X =
8,8,6,5,10,8,10,9,6,9,8,8,11,8
-22,-11,20,24,21,-8,10,15,9,0,15,3,4,-13
-59,-5,-9,61,-63,-7,-65,-26,19,-11,23,-2,-63,25
22,-7,24,28,6,9,18,16,31,5,7,-13,-14,-4
38,-31,-68,31,56,55,-22,53,-13,-12,22,-23,-42,31
8,8,5,2,11,8,10,10,4,9,8,9,13,9
14,-6,18,18,2,4,11,8,21,1,2,-10,-11,-6
6,6,6,6,8,7,8,8,7,8,8,7,8,7
-43,24,-72,-70,-34,-10,-48,-40,-69,-3,-12,30,27,34
Indices start at 1.
row 1 col 1 = 8
row 8 col 1 = 6
row 2 col 8 = 15
row 3 col 6 = -7
row 1 col 6 = 8
row 6 col 3 = 5
row 7 col 6 = 4
row 1 col 4 = 5
row 3 col 10 = -11
row 3 col 2 = -5
row 6 col 9 = 4
row 9 col 1 = -43
row 8 col 9 = 7
row 3 col 1 = -59
row 1 col 2 = 8
row 7 col 8 = 8
row 7 col 2 = -6
row 6 col 1 = 8
row 9 col 5 = -34
row 1 col 13 = 11
row 3 col 3 = -9
row 1 col 8 = 9
row 4 col 8 = 16
row 8 col 3 = 6
row 4 col 5 = 6
row 4 col 7 = 18
row 4 col 14 = -4
row 5 col 8 = 53
row 3 col 7 = -65
row 9 col 11 = -12
row 2 col 11 = 15
row 4 col 6 = 9

m = ((33.3, 198.1, -140.7, -39.5, -197.1, -125.4, 90.1, 144.5, -56.1, 16.2, 47.2, 42.1, -208.6, -75.0, 39.6), (-67.5, 19.8, 1.5, 75.5, 234.4, 113.3, -21.0, -221.2, 10.1, -51.9, -284.9, -9.1, 89.0, -184.3, -177.2), (-237.8, -16.8, -170.8, -45.6, -250.6, -77.4, 8.9, 140.6, -103.7, -124.6, 128.5, 49.3, -11.4, 40.2, -57.4), (-162.4, -70.1, -86.8, -179.9, -70.3, 21.8, -14.8, -96.8, -50.8, -50.1, -257.8, 91.0, 51.8, 63.3, -124.1), (-165.8, 83.7, 5.0, 22.4, 202.9, 13.2, 64.2, -119.5, -37.2, 27.7, -70.5, 97.7, -142.4, -173.8, 75.0), (150.1, 31.7, 153.4, 131.0, 267.5, 114.4, -73.4, -261.6, 66.5, -38.5, -237.4, -168.2, 88.5, -163.4, -274.4), (102.7, -2.5, 33.0, -193.1, -115.1, -115.2, 68.8, -13.5, -8.1, 62.9, -155.2, -241.3, 20.3, 66.9, -267.7), (-141.3, -137.4, -60.8, -55.5, 67.9, -59.3, -69.1, -106.8, -71.5, -14.6, -39.1, -5.5, -107.0, -115.8, 128.4), (50.9, -82.1, 48.3, 23.4, 44.7, 126.8, -168.2, -207.6, 22.5, -137.6, -234.2, -33.8, 129.9, -8.1, -233.9), (-39.9, 259.0, -137.3, 81.3, 59.5, 16.0, 136.1, 2.3, -16.0, 1.3, -196.2, 45.5, -26.2, -217.7, -153.9), (-148.9, -38.9, -129.3, -7.4, -259.6, -131.1, 5.7, 173.1, -94.2, -114.3, 213.9, -118.0, 13.7, 28.8, -133.8), (-168.2, 52.9, -139.5, -119.5, 19.6, -138.9, 153.5, 19.6, -80.8, 95.2, -93.4, -26.5, -120.6, -144.6, 33.1), (62.3, 18.3, 100.2, 80.6, 20.3, 59.6, -135.1, -108.6, 1.7, -108.8, 51.6, 33.5, -101.8, -26.5, -10.9))
Indices start at 1.
(1, 1)	33.3
(12, 4)	-119.5
(11, 9)	-94.2
(5, 7)	64.2
(7, 5)	-115.1
(2, 3)	1.5
(7, 15)	-267.7
(4, 14)	63.3
(7, 9)	-8.1
(3, 15)	-57.4
(13, 14)	-26.5
(2, 14)	-184.3
(12, 3)	-139.5
(6, 3)	153.4
(2, 8)	-221.2
(5, 6)	13.2
(13, 2)	18.3
(2, 5)	234.4
(13, 5)	20.3
(5, 4)	22.4
(10, 4)	81.3
(3, 11)	128.5
(1, 3)	-140.7
(4, 8)	-96.8
(4, 3)	-86.8
(8, 9)	-71.5
(8, 4)	-55.5
(10, 14)	-217.7
(10, 11)	-196.2
(5, 9)	-37.2
(4, 2)	-70.1
(11, 14)	28.8
(9, 2)	-82.1
(8, 10)	-14.6
(10, 6)	16.0
(8, 2)	-137.4
(9, 13)	129.9

x =
[[-261 -261   90   92]
 [ 435  435    8 -219]
 [ 219  219 -260 -289]
 [ 759  759  290 -699]
 [ 127  127  359  112]
 [-592 -592  -32  446]
 [-378 -378   27  -48]
 [ 640  640  292  454]]
Rows and columns are counted from 1.
(1, 1) = -261
(8, 3) = 292
(1, 3) = 90
(4, 4) = -699
(3, 2) = 219
(5, 1) = 127
(2, 2) = 435
(6, 3) = -32
(3, 4) = -289
(3, 3) = -260
(7, 4) = -48
(8, 4) = 454
(1, 4) = 92

B =
array([[246, 562, 680, 765, 610, 658, 712, 810],
       [453, 352, 646, 649, 783, 811, 644, 652],
       [669, 582, 124, 598, 616, 529, 824, 600]])
Indices start at 1.
row 1 col 1 => 246
row 2 col 5 => 783
row 3 col 5 => 616
row 3 col 3 => 124
row 3 col 7 => 824
row 2 col 6 => 811
row 1 col 3 => 680
row 2 col 4 => 649
row 1 col 7 => 712
row 2 col 3 => 646
row 2 col 1 => 453
row 1 col 4 => 765
row 3 col 8 => 600

a = [[23, -23, 0, 20, -24, -9], [39, -26, 11, -53, -37, 55], [-23, 6, 29, 6, 6, 23], [39, 30, -67, 26, 8, 9], [-1, 0, -10, 2, -1, 1], [-16, 4, 23, 8, 3, 14], [-3, -4, -7, -1, -2, 4], [41, -2, -71, -58, 7, -28], [-9, -7, -6, -7, -4, 4], [-16, 51, -16, -1, 23, 32], [-3, -9, -11, 0, -5, 4]]
Rows and columns are counted from 1.
(1, 1): 23
(7, 2): -4
(7, 4): -1
(8, 5): 7
(11, 3): -11
(11, 2): -9
(10, 3): -16
(10, 4): -1
(6, 2): 4
(8, 3): -71
(7, 5): -2
(10, 1): -16
(6, 4): 8
(7, 6): 4
(2, 6): 55
(6, 3): 23
(11, 6): 4
(9, 6): 4
(6, 5): 3
(10, 5): 23
(3, 4): 6
(9, 2): -7
(3, 6): 23
(5, 4): 2
(1, 3): 0
(9, 3): -6
(1, 5): -24
(5, 1): -1
(5, 2): 0

data =
array([[5363, 3627, 6923, 6893, 8800, 9330, 3157, 3936, 6227, 6081, 3476,
        4693],
       [8944, 4022, 2751, 6368, 7838, 6441, 6755, 4637, 7008, 6713, 5289,
        5755]])
Rows and columns are counted from 1.
(1, 1)	5363
(2, 2)	4022
(2, 8)	4637
(1, 4)	6893
(2, 6)	6441
(2, 10)	6713
(1, 9)	6227
(1, 10)	6081
(1, 7)	3157
(2, 4)	6368
(1, 11)	3476
